Rows are one point carried round by a steady rotation, each followed by how many steps it has turned.
The counts run from 0 to 841.
.19; .08; .06; .51; -.08; -.35; .00; -.02; .23; .05; -.02; -.22; .28; .11; -.15; -.10; .37; .31; -.17; -.07; -.06; .40; .03; .01; .25; -.37; .31; -.26; -.23; .63; -.01; .02; .16 -> 377
-.22; -.07; -.05; -.18; -.42; .37; -.25; .17; .19; -.08; .02; -.34; .26; .02; -.03; -.12; -.22; -.10; .23; .41; .27; -.04; -.11; -.05; -.08; .42; .17; .12; -.20; .43; .40; -.27; -.29 -> 440
-.06; -.30; -.34; .04; -.30; -.19; .19; -.05; -.03; -.04; .40; -.22; -.16; .08; .14; -.08; -.27; .16; .03; .27; -.17; -.36; -.27; .01; .44; -.21; -.18; .10; .12; -.32; .39; -.32; -.33 -> 595
.21; .14; .11; .11; -.10; .04; -.13; -.43; .20; -.06; -.24; .14; .05; .27; -.33; -.18; .14; .20; .15; -.26; -.44; .36; -.19; .18; .30; -.42; .30; -.16; -.09; .23; -.16; -.20; .42 -> 385
-.19; .04; .32; .01; -.19; -.20; .48; .17; -.16; .11; .12; -.18; -.09; -.17; -.04; .10; -.10; .37; -.19; -.64; .07; .25; .15; .20; .27; -.62; .00; -.05; -.03; -.27; .00; -.02; -.16 -> 79
-.01; .09; -.10; -.12; -.24; -.02; -.12; .21; -.52; .23; .44; -.21; .15; -.01; .07; .04; -.36; .00; -.06; .31; .53; -.08; .07; .05; .22; .13; -.35; .14; .14; .21; -.33; .15; -.08 -> 198
.32; .03; .07; .50; -.01; -.44; .12; -.06; -.55; -.19; .17; .02; .09; .38; .15; -.21; .18; .08; .07; .31; .11; .33; -.18; -.09; .24; -.41; -.32; .22; .19; .08; .17; .19; -.12 -> 755
.01; -.34; -.15; -.19; -.05; .07; -.30; -.42; .12; -.14; -.26; -.13; -.06; .35; -.13; -.33; -.07; .02; -.03; .28; -.04; -.06; -.76; -.03; .12; -.47; -.16; .06; .12; .04; .19; .37; .03 -> 145
-.01; .14; -.08; -.01; .14; -.10; .24; -.31; -.28; .29; .20; .03; .30; .03; -.18; -.11; -.33; .32; .18; -.14; -.15; -.05; .22; .00; .14; .17; -.57; -.28; .02; .20; -.58; -.26; -.03 -> 363
.14; .27; .15; .05; .08; -.25; .23; .57; -.44; -.36; .19; -.04; .16; .34; .07; -.31; .10; .05; -.15; -.49; .14; -.07; .10; -.02; .21; -.55; -.14; .13; -.15; -.24; .20; -.16; .12 -> 349
.23; -.17; .19; .29; -.15; -.26; .22; .01; -.33; -.18; -.17; -.25; .20; .55; .07; -.49; .37; .27; .03; .22; .15; -.06; -.27; -.18; .15; -.43; -.19; -.26; .32; .13; -.03; -.21; .16 -> 759
-.13; .18; -.13; .39; .32; -.36; .28; .18; -.29; -.11; .17; -.18; .31; -.02; .12; -.21; -.19; .00; .35; .13; -.05; .13; .22; -.32; -.21; .25; -.41; .11; -.04; .30; .22; .11; -.49 -> 746
-.19; -.03; -.06; .53; .05; -.38; .38; .29; -.29; -.06; .15; -.02; .12; .16; .23; -.06; -.27; .07; .18; .03; .13; .14; .17; -.15; .27; -.16; -.01; .02; .17; .53; .29; -.09; -.39 -> 479
.04; .13; -.06; -.20; -.07; .02; .22; .08; -.56; .08; .49; -.09; -.07; -.15; -.04; .32; -.27; -.08; -.07; .18; .37; .08; .08; .24; -.25; -.12; -.38; .06; .12; -.45; .06; -.19; -.29 -> 190
.04; .34; .04; -.26; .23; -.07; -.10; -.16; .06; .31; .04; -.02; -.08; -.25; -.24; .35; -.04; -.05; -.38; -.32; .28; -.06; -.29; .28; -.17; -.53; -.27; -.34; .05; -.43; -.15; .20; .02 -> 802
-.33; -.01; .11; .17; -.35; -.04; .17; .11; -.19; -.22; -.10; -.05; -.09; .15; .19; -.03; -.26; -.21; -.03; -.09; -.42; -.05; -.05; -.06; .10; -.19; .31; .39; -.50; .27; .54; -.23; -.01 -> 722
.06; .28; -.29; .36; .22; -.39; -.17; .04; -.09; .13; .20; .00; .25; .16; -.11; .21; .02; .04; -.25; .02; -.06; .31; -.02; -.16; .20; -.34; -.01; -.08; -.31; .75; -.24; .33; .16 -> 373
-.13; .18; -.07; .01; -.30; .39; -.35; .33; .09; -.07; .01; -.22; .18; .20; .00; -.03; -.08; -.20; .05; .40; .38; -.22; -.10; -.13; .08; .49; .06; .45; -.02; .28; .25; -.13; -.35 -> 441
.08; -.02; -.08; .13; .11; -.20; -.41; .00; -.10; .06; .06; -.17; .25; -.04; .08; -.01; .22; -.16; -.10; .59; .71; -.11; -.30; .06; -.16; .11; -.23; .05; .30; .14; .35; .21; -.28 -> 31
-.34; -.03; .14; -.11; -.59; .09; -.53; .19; -.07; -.22; -.10; -.30; -.11; -.13; .07; .06; -.20; -.24; .13; .25; .21; -.21; -.16; .04; .23; .20; .25; .36; -.24; .33; .40; .33; -.03 -> 443
.07; .17; .07; -.14; -.24; .01; .01; .03; -.42; -.26; .31; .00; -.28; .23; .03; -.18; -.14; -.07; .18; .16; -.42; -.10; -.19; -.03; .22; -.09; -.34; .47; -.15; -.75; .06; -.13; .08 -> 732
-.14; .08; .30; -.06; -.15; .28; -.12; -.33; .45; -.15; -.54; -.02; -.19; -.11; -.29; .02; .01; -.05; .29; -.16; -.21; .03; -.40; .06; -.26; -.18; -.01; -.08; .12; -.30; .51; -.09; -.19 -> 285
-.03; .19; .04; .39; .43; -.22; -.04; -.22; .43; .20; -.09; -.17; .31; -.29; -.18; -.23; .21; -.13; .05; .09; -.04; .38; -.05; -.20; -.25; .22; -.33; .16; -.11; .10; .15; .31; -.48 -> 131
.07; .12; -.09; .10; -.37; .07; .31; .16; -.22; .01; .36; -.12; -.11; .12; .10; .25; -.20; .08; .04; .26; .06; -.21; -.04; .13; -.05; .04; -.01; -.19; .13; -.21; .16; -.80; -.15 -> 325
-.14; .23; .09; -.24; -.07; .15; .06; .43; -.21; -.25; .03; -.15; -.28; -.04; -.01; .29; -.17; -.07; .04; -.24; .20; -.02; -.14; .06; -.17; -.42; -.20; .00; .27; -.59; .43; .16; -.29 -> 183
-.35; -.14; .23; -.14; -.33; .22; .06; .15; -.50; -.10; -.26; -.15; -.10; .23; .14; .00; -.42; -.14; -.02; .12; .41; -.10; -.35; .00; -.04; -.31; -.03; .11; .07; .43; .19; .38; -.04 -> 311
-.02; .29; -.08; .08; -.17; .11; -.18; -.21; .28; .19; -.25; -.10; -.20; -.18; -.04; .17; .09; -.23; -.16; .39; -.06; -.43; -.67; -.05; -.31; .03; -.31; -.44; .16; -.25; .02; -.09; -.21 -> 155
-.03; .28; .14; -.41; -.21; .12; -.20; -.05; .10; .11; .26; -.29; -.12; -.32; -.18; .16; .06; -.21; -.39; .18; -.05; -.18; -.16; .25; -.16; -.03; -.06; .24; -.32; -.67; .15; -.02; -.01 -> 566
.00; -.03; -.08; .48; -.12; -.52; .11; .51; -.31; -.11; .12; -.34; .01; .08; .22; -.04; .09; .22; -.06; .00; .18; .08; .01; -.17; .48; -.43; .00; .00; .17; .22; .17; .25; -.16 -> 481
.02; .53; .19; .23; .13; -.05; .07; .33; .07; .07; .04; -.23; .27; .05; -.13; -.07; .07; .20; .00; -.33; -.14; .36; .36; -.20; -.04; .11; -.06; -.02; -.26; .19; -.52; .07; -.07 -> 233
.02; -.16; .25; .21; .25; -.23; .07; -.37; .27; .16; -.11; .06; .23; .31; -.12; -.65; .26; .18; -.24; -.28; -.13; -.08; -.06; .10; .39; -.34; -.18; .07; -.02; -.10; -.04; -.17; .03 -> 247
-.11; .17; .21; -.32; -.16; -.02; -.23; -.11; -.10; .15; .21; -.44; .12; -.34; -.05; -.07; .09; -.19; -.24; .48; .47; -.04; -.29; .22; -.32; .09; -.25; .14; -.20; -.35; .23; .36; -.05 -> 299
.19; -.06; -.08; .29; .12; -.45; -.44; -.32; -.09; .18; .05; .17; .32; .13; -.20; -.15; .15; -.05; .06; .04; .33; -.01; -.04; .18; .38; -.22; -.05; -.05; .15; .60; .08; .12; .10 -> 649
-.04; -.07; -.05; -.02; -.15; .08; .37; -.26; .06; .35; .43; -.08; .12; -.10; -.16; -.08; -.34; .48; -.01; -.18; -.11; .09; .30; .26; .34; -.06; -.25; -.22; -.07; .03; -.36; -.49; -.11 -> 88
-.01; .06; -.01; -.07; -.26; .19; .02; -.04; .27; .31; .10; -.36; -.15; -.21; .03; .22; .14; .03; -.47; .53; .14; -.10; -.41; .14; -.33; .05; -.03; -.17; -.02; -.29; .08; -.24; -.23 -> 430
.03; .23; .21; -.29; -.05; -.19; .18; -.36; -.31; -.24; -.03; .13; .12; .01; -.23; -.38; -.13; .29; .43; -.36; -.32; -.10; .01; -.01; .05; -.31; -.42; -.39; .02; -.10; -.19; -.10; .17 -> 629
-.05; .06; .05; .12; -.59; -.01; .36; -.08; -.16; .09; .36; -.08; -.16; -.18; .10; .24; -.36; .12; .14; .22; -.02; -.22; .03; .25; -.01; -.09; .03; -.27; -.02; -.10; .34; -.74; -.17 -> 324
